(in the rows, 128 means zero)
runs of hidden systems:
run 1, B (8 x 26):
[[147 151  99 175 150 102 134 160 115 103 161 110 115 114 139 141 136 117
  121 125 140 128 121 120 122  76]
 [ 90 118 137  99 103 151 149 120 112 117 128 123  97 113 101 157 159 152
  113 106 161 145 152 135 112 119]
 [ 98  99 161 113 104 134 127 128 143 174  98 156 124 152 132 102  93 110
  125 115 127 126 144 153 146 154]
 [180 147 102 133 143 107 113 147 152 133 131 146 117 138 141 103 124  83
  153 145 134 108 100 134 135 111]
 [119 161 111 159 133 112 138 133  96 103 156  94 118 100 113 144 147 139
  136 116 166 120 133 110 113  87]
 [ 85  97 166  94 113 157 137 109 120 144 114 125 109 137 111 129 134 172
  116  99 149 145 146 142 118 123]
 [136 109 144 109 111 131 111 125 149 168  98 153 138 154 138  82 100  96
  135 143 130 103 121 138 136 161]
 [175 157 103 168 159 103 118 145 133 117 153 126 138 125 144 107 132 109
  137 141 135 107 101 113 120  87]]
run 2, J (8 x 26):
[[123 133 103 145 134 119 143 139 156 107 121 155 149 121 144 169 111  98
  132 140  51 156 130 141 166 165]
 [118 162  91 152 134 104 142 140 137  96 133 134 135 110 126 178 115 101
  167 128  69 144 128 141 171 147]
 [ 82 151 104 127 128 108 139 131 138  97 117 118 126 126 120 183 109 124
  175 114  88 141 129 153 173 124]
 [ 89 155 116  97 121 118 127 108 153 116 102 132 132 135 112 157 114 128
  199 117 103 123 119 156 168 133]
 [109 171 125 112 146 109 117  99 144 125 117 120 150 137 112 123 109 145
  211 115 115 112 105 141 160 120]
 [118 164 128 111 151 118 111  94 121 113 131  90 141 134 105 127 127 178
  199 112 133 116 103 125 138 109]
 [101 136 148  98 134 139 111  82 115 119 116  88 153 141 109 123 126 191
  170 120 141 108 113 114 120 126]
 [133 122 156  98 141 150 107  80 129 131 117 112 169 145 123  99 129 185
  150 140 124 112 106 108 110 144]]
run 3, N (8 x 26):
[[136 124 147 175 155 120 135 138  63 154 173  89 113 114 107 119  97 171
  136  67  90 175 154 131 152 166]
 [125  56 106  72 112 145 105 152 117  95 102  76  88 191 152 172 112 130
  109 157 115 130 112 136 134 152]
 [ 84 159 117 133  94 121 141 115 189 110  85 180 183 112 151 141 134  70
  119 179 137  80 129 118 123 111]
 [165 192 135 160 169 117 149 114 143 144 167 180 135  71 101 108 154 135
  165  88 100 170 132 139 136 117]
 [135 103 124 127 125 127 119 143  47 133 160  52  79 144 101 139 100 162
  148  88 118 153 141 131 149 180]
 [ 81  78 113  84 107 131 107 137 158  98  74 102 127 190 166 166 103 118
  114 171 128  98 108 138 137 107]
 [128 191 124 125 116 126 142  94 193 127 107 206 176  87 123 109 160  86
  155 157 141  96 120 122 115 110]
 [164 175 142 183 172 109 133 119  92 156 182 122 131  89  98  95 122 165
  168  71 108 163 134 125 142 132]]
run 4, S (8 x 26):
[[135 123 124 125 129 148 128 103 100 104 137  97 156 120 117 154 124 154
  134 141  72 147 132 106 134 205]
 [116 105 118 145 141 129 121 125 138  95 116 109 177 149 163 157 100 137
  114 166  62 127 116 109 141 153]
 [141 149  99 128 138 135 138 114 150  80 129 144 160 106 134 174 151 120
  134 162  74 143 116 115 132 155]
 [ 98 142 122 165 139 120 147 127 126 111 134 131 157 109 130 167 108 134
  135 120  62 155 143 128 158 154]
 [132 114 107 108 140 129 126 134 133 104 123 118 117 146 131 169 113 133
  150 129  65 159 118 147 163 165]
 [100 147  98 124 119 112 128 126 149  98 107 126 150 134 135 166 109 102
  165 149  94 113 118 133 160 143]
 [111 165 115 129 157 116 135 113 159 101 125 143 148 118 126 157 131 146
  172 121  91 141 114 143 152 104]
 [105 155 125 121 134 119 129 109 114 119 131 107 132 121 102 148 114 153
  187 102 102 140 128 138 160 147]]
run 5, N (8 x 26):
[[152 120 130 149 163 141 117 100 111 111 142  99 183 135 137 135 105 175
  140 140  45 149 116 102 140 193]
 [135 109 105 123 136 144 121 112 126  77 121  99 173 137 146 173 123 141
  115 177  60 133 115  98 129 187]
 [109 142 117 144 134 138 144 103 159  89 115 151 195 107 144 171 130 127
  120 165  55 139 129 109 138 165]
 [142 148 115 140 142 134 145 111 136 110 137 148 158 100 118 158 127 128
  145 132  43 167 133 128 152 192]
 [124 125 100 139 130 120 130 137 109  97 134  99 135 129 126 178 100 120
  147 135  53 152 130 128 168 191]
 [101 136  92 111 122 123 131 127 151  77 107 123 144 135 134 194 121 112
  153 154  74 132 117 137 161 151]
 [102 176 110 122 123 118 141 104 156 107 113 154 159 103 111 162 128 113
  187 132  83 128 125 139 164 152]
 [130 166 113 129 146 111 123 115 123 121 135 116 136 124 106 142 107 140
  203 108  78 139 117 142 172 160]]
run 6, J (8 x 26):
[[167 126 120 159 111 111 129 160 118 166 138 149 112 123 137  92 107  64
  113 129 131 118 139 128 134 159]
 [143 123 101 161 141 108 134 177 124 108 148 120  93 132 151 149 132 102
  100 127 142 134 124 133 126  76]
 [ 85 130 121 114  88 131 155 141 135 122 118 152  95 105 114 159 152  99
  105 119 164 133 158 145 122 109]
 [114 118 148 116 115 125 135 139 156 176 108 175 102 139 129 102 108  97
  135 103 132 136 142 168 150 129]
 [171 152 103 134 130  99 115 154 126 143 141 129  95 135 123 102 123  84
  165 121 152 110 111 139 140 115]
 [ 96 144 119 145 125 109 133 140 119 116 135 104 108 126 126 138 133 133
  134 112 177 108 130 130 120  59]
 [ 97 121 151  80 106 148 136 112 142 145 108 149  98 129 106 122 148 142
  131 108 169 131 139 150 117 108]
 [145 129 152 116 121 127 112 118 133 179 119 141 124 144 122  63 109 116
  149 118 155 106 123 135 128 142]]
run 7, X (8 x 26):
[[114 152 131 148 125 132 141  99 126 128 128 142 180 102 113 142 104 129
  156 128  45 146 144 120 163 213]
 [126 124 101 155 163 114 123 134 146  81 126 107 168 146 164 177  99 140
  143 149  41 143 107 122 160 137]
 [ 93 153  97 115 109 136 142 104 133  66 116 115 160 102 116 200 144 126
  147 157  89 127 130 112 139 163]
 [ 66 142 141 129 142 133 146  99 158 115 108 149 164 121 124 166 111 163
  157 109  68 156 137 148 164 133]
 [143 162 104 120 145 117 118 109 144 111 123 130 156 128 120 140 112 121
  195 140  64 130 106 134 169 174]
 [ 84 152 102 157 132 104 125 121 121  86 121  83 173 132 137 170 100 138
  162 141  95 106 119 111 154 123]
 [ 94 151 124  94 137 139 129  85 148  85 112 119 158 123 114 171 147 174
  168 141 108 130 111 125 130 120]
 [ 98 159 150 130 134 130 130  83 133 138 118 131 176 116 108 118 107 161
  179 113  92 128 128 125 152 164]]
run 8, S (8 x 26):
[[209  85 116  91 142 148 111 147 134 137 133 140  92 154 139 118 130 111
  117 146  88 160 108 142 129 184]
 [112 147  89 179  99  95 137 162 126 106 126 121 145 113 149 149 112  56
  113 161 133  89 137 110 138 129]
 [126 125 124 126 153 136 156 140 165 108 135 176 101 111 133 170 161 137
  106 109 107 182 136 158 131  78]
 [102 132 133 114  89 127 141 132 108 161 123 139  98 117  95 130 104  96
  157  96 121 141 160 155 164 195]
 [142 112 118 124 148 103 105 153 155 139 110 123 112 179 160 116  90 108
  153 129 115 117 100 154 158  98]
 [131 181  92 113 115 114 132 124 138  99 131 134 113 101 103 148 164 102
  172 136 166 101 117 129 123  97]
 [ 68 141 161 141 137 124 144 110 129 147 126 134 132 118 116 126 120 173
  142  79 144 140 146 145 137  82]
 [152 115 146  76 128 143 106 106 114 154 123 109 104 156 103  94 122 154
  170 110 137 128 114 141 131 161]]
run 9, T (8 x 26):
[[ 44 150 125 114 107 119 128  93 139 105  89 104 175 139 120 163  95 141
  181 134 103  99 128 128 162 145]
 [135 167 134 105 169 134 122  77 178 110 114 155 174 123 122 133 138 170
  190 136  77 139  95 134 142 123]
 [138 182 121 155 151 110 117  99  92 123 153  83 160 110  99 118 109 160
  200 109 102 121 117 109 150 159]
 [108 107 126 108 154 135 106 107 110  92 122  62 145 166 135 160 109 197
  156 132  95 131 104 119 139 131]
 [100 138 145  98 113 150 121  68 140 113 100 125 193 127 118 126 133 159
  153 160 115  99 118 100 117 167]
 [140 148 153 167 172 130 125  92 141 135 138 139 199 117 138 104 112 175
  143 127  69 140 118 108 132 142]
 [168 133 108 148 153 132 121 117  83  94 162  78 144 120 119 145 129 160
  138 139  86 142 116  95 124 175]
 [ 79  95 130 131 114 141 129 116 110  99 111  89 165 141 140 169 104 153
  108 150  89 124 137 108 134 168]]
run 10, B (8 x 26):
[[117 156 133 145 169 122 128 108 138 101 142 115 149 116 129 136 149 186
  142 117 141 131 111 119 110  52]
 [112 132 159  97 108 158 131  83 105 145 125 119 139 115  89 108 140 164
  143 115 144 125 142 118 113 174]
 [147  92 149 136 147 127 102 129 129 156 116 115 148 171 157  88  84 140
  121 138  99 118 111 122 136 148]
 [173 145  99 134 143 129 119 122 141  89 135 125 154 122 145 131 155 116
  121 178 130 103  97  95  99 117]
 [104 139 146 172 138 134 152 114 108 115 152 123 159  92 126 140 145 164
   95 118 123 145 149 101 108 117]
 [144  85 153  96 125 162 132 120 124 144 127 144 109 134 124 128 133 146
  101 121 100 169 141 139 124 179]
 [143 108 106 146 115 118 123 156 136 126 116 128 137 148 157 132  98  76
  107 162  99 114 125 123 144 165]
 [138 150  98 154 148 117 144 145 149  87 144 147 130 104 142 165 155 116
  115 140 115 143 120 127 123  84]]
run 11, T (8 x 26):
[[156 154 123  85 146 149 136 101 111 103 155 122  90  99  82 148 185 172
  160 107 139 164 123 134 110 126]
 [ 87 104 160 120 105 125 116 120  96 175 112  95 122 160 117  98  70 139
  156  96 131 113 143 140 159 173]
 [169 117 118 100 153 133  99 113 171 110 106 130 153 168 160 110 135 132
  134 177 121  99  77 116 110 104]
 [112 179 137 183 131 119 142 101 108 122 153 121 178  79 113 111 143 148
  131 126 153 103 139  87 103 106]
 [136  89 151 119 159 154 136 125 104 130 149 110 103 136 122 142 134 193
  107  93  99 188 136 140 125 136]
 [140  99 128  97  88 143 113 123 109 143 108 110 130 151 126 108 107  98
  123 159 128 101 131 114 127 210]
 [121 126 128 171 144 116 127 129 168 116 116 151 184 136 176 123 116 116
   99 164 103 108 114 109 122  92]
 [149 162 115 152 138 135 153 122 115  99 167 141 130  71 109 157 175 135
  116 125 121 157 142 110 108 128]]
run 12, X (8 x 26):
[[ 28  96 205 164 136 140 149 106  93 166 134 108 142 127 121 118 101 225
   91  57 139 156 173 135 126  87]
 [234  95 138  50 149 164  89 101 157 154 116 158 121 166 128  72 138 129
  153 158  94 139  85 135 117 201]
 [111 139 123 240 111  94 134 153  96 134 142 105 199 107 163 107  87  85
   74 156 132  76 149  71 122 136]
 [160 107 112 103 174 158 140 129 145  62 153 131  99 119 139 185 200 183
   82 140 120 182 109 126  83  64]
 [ 95 113 160 113  78 156 153 114  84 171 130 146 109  98  85 127 120 123
  114  93 122 160 184 139 141 234]
 [156  80 131 139 156 117 110 162 182 150 101 158 132 183 190 113  80  98
  109 143  66 139 108 155 160 121]
 [152 177  66 151  99 108 145 149 125  80 144 135 132  82 122 166 164  50
  126 176 145  98 129  99 115 140]
 [ 58 122 138 137 137 127 160 141 125 112 134 124  91 115 118 184 136 170
  116  73 130 176 157 160 143  64]]

runs to name:
run 13 (2 x 26):
[[100 136 109 166 129 121 148 131 115  93 136 112 155 109 131 185 109 125
  127 133  60 150 143 120 158 168]
 [117 125 104  96 127 137 139 126 151  91 111 138 123 130 126 190 131 124
  149 137  62 161 127 150 160 165]]
 -> N
run 14 (2 x 26):
[[123 161 128 123 148 122 115  99 106 115 142  85 138 124 103 127 132 179
  185 110 138 118 112 117 129 115]
 [ 94 120 146 109 131 140 114  95 113 115 116  85 151 147 124 131 123 188
  143 129 139 112 116 112 118 115]]
 -> S
run 15 (2 x 26):
[[137 182 117 196 101 105 162 148 103 150 165 163 127  59 105 106 145  63
  113 114 166 116 166 112 118 137]
 [145  80 137 120 146 137 137 172  92 145 161 108  35 144 120 138 134 156
  102  70 142 187 145 164 129  99]]
 -> B
run 16 (2 x 26):
[[ 92 180 164 129 134 144 152  71 120 138 144 150 156  70  78 127 158 185
  163  88 129 152 153 124 121 135]
 [165  94 147 109 158 136 103 125 101 162 139 101 109 168 121  98  86 166
  164  96  79 162 114 149 160 186]]
 -> T
run 17 (2 x 26):
[[101 119 203 160 118 150 169 111 138 214 132 221 139  86 112  79 116 132
   89  70  97 187 190 153 138 178]
 [235  85  90 136 141 110 100 199  84 154 159  91  52 170 136 106  86  66
  136 119  95 151 114 146 165 201]]
 -> J
run 18 (2 x 26):
[[151 104 125 195 162 111 125 164 109 128 153 107 141 140 164 128  92 130
   95 122  80 147 131 117 142 130]
 [130 110  92 109 102 145 138 140 115  77 128 109 114 116 129 186 161 108
   95 167 127 131 133 111 110 151]]
 -> T
run 19 (2 x 26):
[[190 138  70  55  96 137 121 146 132 105 124 134  59 129  98 152 165  57
  164 158 148 121 110 146 130 182]
 [ 43 140 122 202 122  82 145 163 117 122 125  99 143 131 151 156  84 117
  122 100 142 107 151 131 160  61]]
 -> B
run 20 (2 x 26):
[[138 132 159 147 173 142 128  96 143 129 139 141 171 122 140 106 137 190
  120 123 103 149 113 117 110  99]
 [161 104 142 115 124 154 120 110  96 137 138 107 136 127 117 107 133 149
  112 137 117 134 130 104 109 194]]
 -> N
run 21 (2 x 26):
[[149 130 117  79 138 124 113 122 158 138 107 147 113 157 119 131 101 113
  198 122  68 147 105 168 181 180]
 [133 179  78 149 121  88 112 131 114  97 128  83 153 128 122 143 103  90
  197 152 116  79 105 108 159 148]]
 -> N
run 22 (2 x 26):
[[183 118 102 137 167 112 121 168 130 123 151 129  86 146 140 138 117 115
  142 111  90 165 110 155 155 119]
 [100 117  97 117  77 120 128 154  97 107 119  89 100 133 121 164 118  83
  127 145 152  99 142 125 137 157]]
 -> X
run 23 (2 x 26):
[[163  78 139 167 119 126  99 147  87 161 130  89 156 165 161  73  77 109
   82 160 123  92 124  91 119 187]
 [166 111 101 154 156 137 129 145 156  69 142 132 152 125 177 155 170 127
   59 184 119 130 103  94  82  70]]
 -> N
run 24 (2 x 26):
[[ 84 103 210 141 145 168 151  82  96 172 145 133 145 105 101 103 128 231
   97  61 115 186 171 127 114 144]
 [220  63 141  90 132 158  91 125 103 163 131 114 116 175 137  74 102 124
  117 155  89 139 106 119 123 238]]
 -> T
run 25 (2 x 26):
[[153  49 133  76 100 155 128 171  90 151 134 114  22 159 123 134 134 115
   81 105 159 167 149 160 121 159]
 [112  83 140 110  70 131 136 162 161 179  88 187 103 157 157  92 109  42
   78 145 167 101 149 152 127 141]]
 -> X
run 26 (2 x 26):
[[ 93 200 115 211 124  92 126  94 135 105 122 114 252  95 144 111 108 110
  145 174 126  44 117  62 122 114]
 [145 126 148 117 206 157 142 104 136  94 167 133 117 106 118 171 175 235
  124  87  76 224 119 143 118  85]]
 -> J
